In the rows, zero is written as 128.
Turns, then the turns between two rows, first turn first; the first pair answered:
turn z671:
[150  75 119 119 109 148 111 111  95 155 113 109  91 135 159  48 134 112
 140 104]  ->  [139 111 102 152 131 144 107  96  82 168  90 105 151 120 180  81 101  99
 102 121]
[151 111 120 118 116 153 120 101  90 137 111 116 138 166 170 101 131  91
 103  94]  ->  [152 115 118 119 106 151 125 102  89 134 118 108 131 169 169  98 134  94
  97  85]
[152 159 141 142 124  99 135 145 127  89 137  92 133  95 105 112 150 128
 143 136]  ->  [152 138 139 143 132 105 132 127 129  96 144  95 120  82  96 109 153 122
 152 144]
[104 140 144 156 133 128 141 145 120 117 105 129 126 131 142 125  86 132
 112  99]  ->  [111 121 145 131 120 134 150 157 127 111 112 134  98 146 138 102 106 141
 141  98]
turn z940:
[107 113 148 121 148 119 139 121 158  95 142 151 110 101 107 167 144 130
 145 154]  ->  [126 134 149 105 141 114 122 129 177 102 144 140 133 118  99 178 157 134
 129 137]
[ 73  98 160 146 139 148 139 121 147  87 156 183 132 104 111 183 117 151
 151 196]  ->  [ 89 123 169 119 137 144 133 133 187 103 154 175 158 133  95 208 133 154
 133 183]
[174 103 177  94 148 150 136  98 195 144 182 122  86 145  52 124 185 129
 163 171]  ->  [192 147 169  84 125 133 119 118 207 157 173  96 133 173  59 116 193 141
 136 144]
[ 99  92 115 107 126 129 152 142 150 102 120 148 109 114 102 137 117 134
 156 150]  ->  [113 112 124  96 119 128 147 146 170 108 121 141 125 135  91 158 128 135
 158 133]
turn z143:
[148 130 173 108 168 153 123 109 192 157 146 136 123 146 130 226 159 127
 146 163]  ->  [143 203 128 146 130 105 137 166 174 102 132 113 178 137 111 195 130 163
 111 129]
[ 97 148 108 158 144 108 146 130  92 140 100 155 134 110 157 165 103 107
 113 117]  ->  [103 128 114 140 123 115 140 139  83 137  91 163 115 127 184 159 112 105
 132 103]
[186 134 140 123 119 121 119 110 140 105 129  55 138 106  99  49 115 144
 159 135]  ->  [187 113 148 114 120 137 123  97 137 112 130  57 120 117 114  52 122 139
 169 132]
[104  97 130 133 141 134 124 102 114 129 117 151 103 110 159 141 118 112
 142 147]  ->  [ 94 136 116 167 138 110 133 117 111 105 114 135 139  92 137 140 101 121
 112 138]
Now pairs of rows:
(2 to 4 turns a pair)
[145 183 110 176 101 116 119 148  91 119 115 161 171 169 161 108  99 153
  95 102]  ->  [122 170 129 198 156 117 147 113 104 103 148 177 150 111  96 104  93 164
 108 164] -> z940, z671, z143, z143
[123 162 137 114 114 112 133 142 135 129 118 120 146 159 144 145 110 133
 123 114]  ->  [108 146 121 136 114 115 140 136 104 120 109 122 135 138 149 110  90 130
 130 118] -> z940, z940
[144 103 161 116 149 151 113  94 159 169 162 135 147 167 111 141 177 147
 127 117]  ->  [133  86 134 133 126 158 108 100  99 166 128 140 139 165 180 107 150 136
 131  93] -> z671, z143, z940, z143
[109 108 115 158 139 119 153 131 108  96 142 142  86  91  96  96  97 142
 146 143]  ->  [111  95 107 139 104 130 146 150  89 102 123 137  73 121 144  94  94 142
 156 114] -> z671, z143
[ 98 125 121 129 160 166 144 104 142 158 121 140 109  86 121 134 112 133
 111 154]  ->  [121 151 128 106 152 158 134 120 171 168 125 136 131 114 110 154 129 130
 101 141] -> z940, z940
[116 126 154  86 117 117 145 181 158  93 141 149 100 131 103 148 141 143
 174 111]  ->  [109 151 148 103 128 101 155 175 160  84 142 144 119 117  89 154 126 147
 154 122] -> z143, z143
[154 101 158  76  87 127 163 140 152 116 145 137  90 196 154 140 147 139
 151  97]  ->  [140 185 135 126 109  84 185 155 156  80 152 124 154 158 106 137 109 163
  93 114] -> z143, z143
[115  89 121 120  86 139 112 127  94 155 130 116  59 127 182 158 100 133
 174 126]  ->  [118 185 102 152  79  82 135 168 115 113 133  91 134 117 138 163  80 167
 127 115] -> z143, z940, z143
[137 178 154 130 119  88 150 120 157 131 127 115 180 139 109 161 138 121
  98 145]  ->  [132  88 169 107 126 136 130  82 135 167 123 129 119 151 157 150 158  97
 138 154] -> z143, z940, z143
[114 154 109 113 126 134 114 162 145 126  93 127 149 167 168 183 121 130
 108 106]  ->  [130 135 116  95 119 150 107 149 150 141 103 122 136 176 171 166 135 127
 118 107] -> z143, z671, z940
[152 125 103 119  96 127 120 136 117 126 121 114 130 144 151  76 146 138
 134 101]  ->  [127 132 100 150 120 104 138 127 108  97 128 125 136 100 115  83 117 145
 128 141] -> z940, z940, z143, z143
[125 184 144 117 171 130  96  97 181 154  88 111 220 186 166 250 126  89
  77 135]  ->  [ 55  96  80 188 142 123 142 118  42 106  66 147 100 105 227 132  52 107
 140 142] -> z143, z940, z940, z940
[193 156 109 131  99 104 134 147 117 123 147  85 132 143  78  26 170 165
 128  94]  ->  [168 155 132 162 169 109 141  91 133 123 166  99 142  91  29  61 156 151
 122 162] -> z940, z143, z940, z143
[121 153 116 126  65 126 153 168  90 124  98 123 139 160 144 140 106 141
 130  97]  ->  [120  90 129 121  83 149 157 131  79 130 111 139  81 129 131 108 108 125
 171 123] -> z940, z671
[157 150 146 176 119  72 150 125 122 181 141 112 161  87 148 118 109 106
  62 118]  ->  [143 126 125 175  90  71 170 153  86 151 137 123 109  84 167  85 104 122
  96 101] -> z940, z940, z143
[108 142 165  96 140 147 127 167 165 130 168 153 145 155 121 175 148 144
 123 154]  ->  [109 138 153  87 122 139 133 185 159 123 164 151 142 173 137 163 153 148
 129 126] -> z143, z143
[107 126 152 129 171 147 123  88 138 155 114 125 137 125 141 166 107 103
 124 136]  ->  [118 167 133 134 146 106 153 133 152 103 134 113 133 111  80 130 112 151
 125 127] -> z143, z671, z143, z143
[152  94 125 139 125 131 164 117 109 133 156 134  98  90 101  43 113 130
 152 183]  ->  [145  76 161 106 157 162 143  86 136 170 143 146  98 120 127 123 124  90
 152 203] -> z671, z143, z143, z940
[124 149 169  89 106 118 136 145 180 129 115 121 115 126 115 158 190 144
 143  90]  ->  [123 170 157 106 111 104 136 156 178 116 117 117 141 114 101 158 171 149
 129  89] -> z143, z143
[109 182 139 127 144 113 126 133 173 122 129 125 183 126 115 205 125 118
  91 132]  ->  [132 133 118  92  85 129 111 158 125 133 111 118 134 182 193 160 144 121
 124  69] -> z940, z143
[ 93 129 101 163 140  94 160 139  89  85 128 132 113  74 108 109  82 138
 117 145]  ->  [ 96  74 130 139 163 128 145 101  99 117 133 149  86  78 118 127 101 117
 142 169] -> z143, z143
[105 139  94 179 175 112 106 104  84 117  86 122 128 125 158 120  70 110
  96 146]  ->  [130  85 142 101 129 125 118 132 143  94 130 133  30 162 124 102 151 137
 177 123] -> z671, z671, z940
[158 141 108 176 133 110 119 105 107 130 138  99 138 101  86  59 119 140
 110 137]  ->  [145 141 109 185 132 114 125  98  93 127 137 110 135  93  84  72 108 137
 111 143] -> z671, z671, z940, z671
